Each path below is one point turned by a fixed rotation once a step. After each direction that follows a path, write how fast that rotation turns it, in degrees per step (0 if it stays still).
Each turn is a multiple of 5 degrees from 10 to 175, or 0.
Each row of a path follows its step; steps can be skipped.
path 1
step 1: [ 4.36 -1.45 -1.82  0.95  2.64 -0.51  0.35 -0.37 -1.63  0.68  2.10 -0.96
  0.31  0.16  0.49 -0.34  0.43  2.44  3.92  0.70 -1.01  3.83 -0.22  0.57
  2.10  2.19  1.22  5.58  1.53  2.26 -4.25 -0.42 -0.83 -0.20 -2.01 -0.17
 -1.10  2.97]
step 2: [ 1.50 -3.42 -0.63  2.10 -0.80 -0.73  3.30  1.33  1.09 -1.65 -1.59  0.60
  3.47  0.81 -2.07  1.17  2.29 -3.60 -2.84  3.32 -0.32  0.60  1.90  1.98
  3.18 -1.84  1.84 -2.77  0.57  0.55 -0.01 -1.68 -2.10 -1.21  1.26  1.16
 -0.06  4.81]
step 4: [ 3.45 -0.01 -2.29 -1.26  3.33 -1.24  0.27  3.14  1.24  2.26  1.04 -0.15
 -1.19 -0.63 -1.23  3.55  3.94  3.43  1.46  1.89 -0.68  1.57 -0.74  2.10
  1.70  2.37  1.06  2.74 -1.94 -0.53 -1.28  1.21  0.71 -3.49  2.08  2.72
 -2.79  1.60]
step 5: [-2.05 -5.24  2.13  1.89  1.89 -1.19 -0.88 -1.75  3.18 -2.35  0.54  1.25
 -0.14  1.81  3.02  1.04 -0.56 -1.02 -2.05  0.79 -2.90 -0.50  3.50  0.19
  3.97 -2.12  0.39 -1.63  0.68 -0.05 -1.00 -1.00 -3.50 -1.72  2.01  1.37
 -2.59  2.91]
step 7: [ 0.12  1.43  0.06  1.13  1.42  1.57  1.66  2.65  2.27 -1.39  1.12  0.71
 -0.78 -0.40 -1.18  2.17  0.17  5.90  2.01  0.83 -1.86 -4.28  0.21  0.87
  1.99  2.66  1.32  0.36 -4.78 -3.77 -1.50 -1.17  0.00 -1.32  2.94 -0.25
 -0.62  1.14]
step 8: [-1.06 -2.22  3.08  2.49  3.22 -0.65 -2.94 -2.09 -1.60 -1.96 -3.60  1.17
 -1.79  1.46  1.61 -0.09 -0.16 -1.19  0.09 -0.67 -0.30  0.04  3.37 -1.03
  6.26  2.54  0.54 -0.24 -1.58  1.00  1.68 -0.28 -0.23 -0.84 -1.25  0.55
 -4.58 -0.85]
step 14: [ 0.03 -3.72  2.54  1.04  0.48  0.35 -3.86  6.27 -0.98  0.52 -2.08  1.04
  1.52  1.07  2.92 -1.89 -1.97 -1.50 -0.31  2.30  1.33 -2.07  0.66  0.72
 -1.95  2.97 -1.59  2.40 -0.54 -1.77 -2.65 -0.35 -0.88  2.20 -0.11 -2.07
  0.90  1.90]
step 15: [ 2.04 -2.02 -0.26 -1.26 -2.11  0.93 -4.39 -0.27  2.20 -2.96 -3.78  0.08
  2.09  2.99 -3.82  3.30  0.42  0.38  0.39  0.52  2.52 -3.36 -1.98 -0.46
  0.75 -0.18  0.56 -0.27  1.78 -1.45  3.57  1.06  2.54 -1.45  1.26  0.15
  1.76 -2.26]
step 17: [ 4.13 -1.85  0.44 -0.14 -2.00 -0.13 -1.32  3.61 -2.18  1.44 -1.32 -0.54
  4.69  3.87  2.16  0.28 -2.04  0.27 -0.54  2.57 -0.46  2.28  1.33 -1.15
  0.82  4.94 -0.80 -1.03  2.37 -1.52 -0.58  0.83 -0.79 -0.23 -2.50 -1.99
 -0.69  2.95]
Speeds:
[-0.43  0.99 -0.66 -0.47 -0.57 -0.45 -0.35 -1.00 -0.32 -0.77 -0.07  0.35
 -0.52 -0.60 -0.02  1.44 -0.16  1.14  1.26  0.98 -0.09  0.42 -1.04  0.34
  0.10 -0.83  0.21  0.55  0.25 -0.15 -0.77  0.19  0.93  0.22  0.08  0.30
  1.50 -0.72]  120
[-0.40 -0.10  0.02 -0.90  0.99 -0.38 -1.32  0.60  0.23 -0.29  0.55 -0.32
 -0.46 -0.51  0.52 -0.07  0.56 -0.26 -0.49 -0.21  0.17 -1.50  0.37 -1.57
 -0.23 -1.17 -0.57  0.37  0.25 -1.21 -1.05  0.95  0.06 -0.93  0.61 -0.01
  0.28  0.24]  45
[-0.30  0.27 -0.50  0.24  1.66 -0.49  0.95 -0.34  0.74 -0.34  0.83 -0.06
 -0.25 -1.10 -0.91 -0.56  0.08 -0.76 -0.25  0.41 -0.38 -0.04  0.62  1.17
  1.00 -0.19  1.02  0.80  0.55  0.66 -0.72 -0.91  0.60 -1.17 -0.16 -0.25
  0.01  0.52]  10
[ 0.30  0.31  0.26  0.47  0.88  0.37  0.96 -0.27 -1.37 -0.31 -0.05 -0.57
  0.05 -0.48 -1.30 -0.33  0.39  0.05 -0.35  0.03  0.73  0.74  0.10 -1.83
  0.78 -0.85 -0.11  0.79 -0.48 -0.21  0.04 -0.27 -0.53  1.81 -0.12  0.06
  0.58  0.37]  35
[ 0.35 -0.37  0.39  1.63  0.33 -1.08 -0.28 -0.91  0.32 -0.75  0.93  0.12
  0.40 -0.79  0.19  0.05 -0.56  0.42 -0.76  0.61  0.93  1.15  0.08 -0.60
 -1.47  1.02  0.58 -0.31  0.31 -0.53 -0.39  0.70 -0.67 -0.53 -0.25  0.77
 -0.09 -0.34]  90
[ 0.82  0.45  0.44 -0.61  0.31  0.80  0.07  1.10  0.47 -0.79  0.73  0.78
 -0.65  0.97  0.50 -0.86 -0.16  0.73 -0.49  1.20  0.45  1.25 -0.76 -0.01
  0.66 -1.38  0.66 -0.66  0.58 -0.43  0.08 -0.11  0.10 -0.09  0.05 -0.10
 -1.22 -0.50]  25
